128 stands for zero in the data rows.
Every row has a hidden score. In each pair, how much higher is the second row's than the first's? 20 means about the same, 40 much higher and 0 much lower. The score is a weighted sum of the row's numbers plus the product of two more (or one squared), each taken from its middle value.
[109  84  90 171 167 113 111 159  88 168]
[178 185 152  76  72 138 126  60 170 134] >> 26
[101  96 161 164 149 157 109 189 103 145]
[105 225 142  72  51  94 123 128 234  80] >> 13
[160 105 190 110 143 180 127 117 122 152]
[ 96 119 115 133 174 153  80 176 120 127] >> 18
[ 92 110 119 146 157 113 121 163 125 111]
[ 58 153 140 166 175 122 130 186  96  61] >> 10
[ 81 124 131 151 124  97 112 168 152  87]
[100  84  73 153 165 103  91 165  97 150] >> 24
[137 104 128 142 193 126 129 138  73 200]
[141 174 133  80 100 112 153  84 165 104] >> 28
[ 54 174 150 110 122  91 136 199 147  69]
[173  93 162 129 142 143 117 105  86 173] >> 25
[113 208 110  80  77 120 113 105 199 110]
[150 105 104 149 122  83 145 112 102 113] >> 21
[188 106 106 157 146  99 164  92  60 152]
[132 201 150  91  79 135 111 106 176 120] >> 23
[ 77 135 121 151 225 120 110 194  78  50]
[122  84 176 193 177 130 135 159 103 178] >> 19
[ 55 209 168 115 130 113 127 193 146  66]
[ 74 146 141 134 188 103 139 183  91  43] >> 26
[159 176 235  66  81 209 141  93 156 140]
[100 107  71 141  51  83 138 153 169 141] >> 23
[153 170 146  83  90 162 113  81 166  95]
[207 119 157 138 130 171 160  77 123 155] >> 10
[146 126  89 103  96 132 115  98 169 112]
[160  96 111 148 145 127 136 114 100 161] >> 12
[118 178 107  90  85 119 137 107 169 114]
[106 157 210  82 150 102 135 164 125  71] >> 21
[196 142 158 114  89 179 150  61 127 121]
[ 84 135 109 124 128 122 105 159 151 117] >> 22
[ 91 146 173  63  88 136 129 143 173  92]
[ 71 195 159  46  65 106 122 133 228 111] >> 18
[111  97 200 141 136 137 134 158 126 179]
[205 131 145 129 110 173 146  70 122 121] >> 16
[152 173  75 131  74 100 129  79 186  67]
[119 154 153  87 111 140 128 118 179 120] >> 36
[145  57  83 182 133 103 137 126  63 134]
[152  84 165 156 153 144 123 133 133 173] >> 24
[ 95  73  95 164 156 133  86 158  49 163]
[123 140  51 145  81 114 144 117 183 102] >> 17
[155 112 132 156 158  82 151 120  48 233]
[188 171 145  93  96 135  94  71 148 106] >> 37
[122  88 106 149 184 114 125 157  45 204]
[ 89  79 101 160 176 100 130 176  65 141] >> 25
[124 113 137 156 163 141  97 159 129 140]
[189 109 117 142 108 151 165  79  92 168] >> 18
[194 162 139 122 113 150 143  55 140 117]
[190 129 112 135  96 138 134  62 100 115] >> 19
[116 111 170 185 134 104 132 152  90 217]
[127 199 108 104  72 100 133  93 190 103] >> 19
[ 91 123 119 157 190 157 114 183  75 103]
[159 137  75 166  94 124 157  88 139 101] >> 20
[178 176 227  80  98 186 150  85 174 125]
[169 106  92 146 108 119 120  89 104 123] >> 18
[ 94 206 154  33  76 124 122 136 192  76]
[150  86 160 137 129 173 112 130 115 156] >> 18
[156 100 112 146 168 100  98 119  57 197]
[ 92 197 183  79  63  71 119 136 221 107] >> 19
[167 203 159  68  85 171 150  80 160 132]
[100 162 156 127 152 116 124 151 132  85] >> 18
[183  95  83 129  90 106 183  75 109 137]
[191  97 167 143 129 167 120  80 113 175] >> 14
[212 116 142 118 123 187 104  58  93 168]
[ 87 152 176 104  99 118 141 152 185  79] >> 19
[149 108 185 145 134 186 147 132 117 171]
[ 85  95  91 153 165 161  83 172  54 163] >> 17
[154 100 149 137 176 106 135 136  92 195]
[ 86 149 168 115 141 103 111 167 162  94] >> 20
[140 136  85 141  99  92 133 101 143 103]
[168 193 175 105  99 196 146  71 163 126] >> 19
[102 101  95 155 115  97 129 162 152 142]
[ 99  76 166 141 173 155 118 172 109 183] >> 27
[122  83  99 157 199  72 138 149  60 188]
[139 161  75 110  49 166 156  90 192  99] >> 21
[204 123 115 102 100 152 141  65 124 138]
[ 78 168 157  87 125  96 142 155 187 115] >> 21
[ 88 146 111 164 180 147 115 174  72  93]
[ 83  95 152 160 165 133 140 187 103 151] >> 36
[202 128 122 135 122 138 146  69  97 135]
[155 146 105 123  61 117 123  86 165 122] >> 21
[159 113 134 139 145 162 126 115 104 161]
[145  71 204 145 130 169 123 141 126 179] >> 26
[137 111 115 161 148 134 128 144  83 188]
[148 156 153 103 103 133 120  99 155 113] >> 31
[136 145 180  62  93 175 125 117 158 118]
[ 94  98 138 156 195 126 123 166  99 158] >> 11
[194 197 137  99 114 146 127  47 132 116]
[171 197 156 109  80 135 136  49 145 123] >> 15
[159 115  44 128  48  97 160  77 162 103]
[140 105  62 129  75 126 139 111 142  96] >> 21
[118  94 165 141 181 128 127 152 131 178]
[221  97 135 108  94 178 138  50 100 152] >> 21
[196 149 130 124 106 164 144  51 133 112]
[ 98 108 164 103 133 141 126 181 118 158] >> 26
[111 176  79 119  61  81 129 140 221 103]
[ 97 123 125 159 142 152 123 178 164 111] >> 36
[203 126  37 135 127 104 119  63 126 122]
[141  90 157 159 130 146 135 128 142 155] >> 20
[102  85 115 154 156 115 130 156  97 131]
[192 150  66 134  81 123 144  62 129  95] >> 12
[ 80  95 101 164 189 119  84 176  74 115]
[175 119  78 152 116 114 129  90  94 135] >> 16
[159  86 117 141 177 110 138 118  60 174]
[ 80 151 138 142 177  95 122 177  79  57] >> 13
[193 136  97 123 100 121 160  53 114 136]
[202 116 140 150 130 173 132  76 113 171] >> 18
[ 74 143 185  91 154 145 133 165 138  97]
[198 121 130 149 133 127 135  75  95 164] >> 7
[141 204 148  60 104 169 117  79 179  82]
[ 66 136 178  96 137 123 133 186 143  84] >> 20
[155 143  26 135  87  95 128 102 112 104]
[ 69 122 148 178 215 129  95 188  62  59] >> 22
[ 92 159 148  85 103 104 129 131 186  96]
[164 141  90 171 123 117 157  92 108 128] >> 3
[108 109 135 161 192 112 112 167 109 139]
[107  85 107 170 160 114 104 163 107 150] >> 22
[116 105 192 104 120 166 126 145 165 139]
[ 71 118 111 105 167 132 107 182 113  92] >> 16
[183 169 141 113 105 183 120  64 123 107]
[172 120 114 134 112 114 143  77 148  85] >> 24
[153 109 130 130 117 103 120  97 145 147]
[101 108 108 142 146 124 115 148 166 136] >> 18
[100  89 102 167 182 124  94 161  59 150]
[127 100 121 135 149  89  88 148  86 132] >> 27
[140 107 156 183 180 104 178 132  94 230]
[ 93  71 132 144 181 140 130 165  91 130] >> 21
[104  86 151 154 180 152 111 165 127 170]
[ 83 113 125 144 145 126 120 179 134 111] >> 17
[ 55 148 112 166 217 135 116 182  99  43]
[109 111 166 144 185 134  55 160  92 191] >> 29
[146 190 163  60  86 160 112  84 180 107]
[ 66 177 102 147 200  99 154 189  55  52] >> 1
[123  68 168 154 204  73 163 150  96 255]
[ 87 109  88 136 142 125  94 182 128 134] >> 1
[127  89 118 176 125 108 128 131 107 136]
[133 145 124 116 113 122 117 117 164 115] >> 23
[212 156 111 112  84 154 142  49 164 131]
[121  72  75 147 189  92  94 151 108 142] >> 24
[107 129 136 106  91 111  94 147 175  90]
[ 60 191 173 105 123 108 136 189 163  73] >> 12
[127  86  77 151 143  98 101 134  93 155]
[ 98  92  66 160 115 113 143 161 150 142] >> 23
[104  98 189 161 187 150 110 166 110 219]
[104 115 100 142 181 137 121 166  68 124] >> 18
[ 99 108 129 140 154 141 120 164 111 132]
[130  86  72 167 122  94 111 132  89 137] >> 16
[175 100 121 155 155 125 116  98  77 187]
[ 79 126 135 122 129 135 107 163 138  78] >> 28
[ 38 206 171 116 164  51 134 191 161  63]
[169 104 131 143 134 155 132 102 111 153] >> 27
[163 130  51 146  53 108 149  78 103 126]
[180 178 111  72 106 136 148  39 148  86] >> 32
[104  90  89 176 159 154 123 162 114 116]
[ 89 207 136  55  58  92 137 126 242  75] >> 21
[139  99 127 170 175 107 125 131  84 239]
[138  91  44 157 129 107 117 125 122 122] >> 22
[100 232 142  70  61 117 113 116 215 104]
[113  95 133 136 198  99 131 153  77 191] >> 29
[182 166 207  90 101 187 130  73 139 133]
[130  75 114 175 170 126 131 133  91 149] >> 20
[106  91  82 190 197 147 106 171 100 170]
[161 103  41 140  88 108 135  84 140 117] >> 27
[134 108 174 117 139 140 114 138 107 129]
[ 80 193 135 134  82  91 144 150 209 136] >> 11
[169 130  58 138  78 130 151  86 108  91]
[163 155  82 115  84 132 121  83 145  83] >> 25
[ 95  97  87 163 132 124 102 174  98 142]
[115  75 174 141 169 162 112 159 100 198] >> 26
[ 94  97 188 128 162 125 138 175  92 126]
[ 96 180 110  74  77  97 108 141 194 107] >> 13
[141  95  91 147 187  93 127 139  44 195]
[174 177 126 130  69 158 148  45 143 115] >> 17
[ 85 105 100 146 152 139 111 178 102 141]
[ 76  85 127 153 177 138  96 164  88 110] >> 24
[178 150 124 120 112 140 153  68 133 113]
[ 71 134 114 149 185 129 104 184  84 111] >> 15
[ 98 127  88 115  81 108 128 149 187 102]
[118  70  75 166 115 108 127 143 117 135] >> 22
[ 87 164 115  89  81  77 132 147 206  99]
[ 96  90 110 177 158 114  87 177  76 122] >> 18
[169 112 113 149 129 166 130  92 119  92]
[110 113  46 148 111 108 145 151 129 159] >> 18
[ 62 166 140 146 146 121 127 195 121 107]
[101 106 136 130 164  93 100 162 119 157] >> 30
[182 153 187 105 105 165 137  82 161 103]
[206 143 148 107  99 181 141  50 120 206] >> 10
[108 142  95 145  96  98 125 140 168 103]
[142 100 145 149 170 116 131 136  88 173] >> 26
[177  80 136 132 134 135 163 107 126 160]
[103  68 101 140 191 117  93 153  83 182] >> 20
[ 49 207 158  54 105  80 137 178 193  80]
[196  90 163 138 116 169 151  76  97 183] >> 13
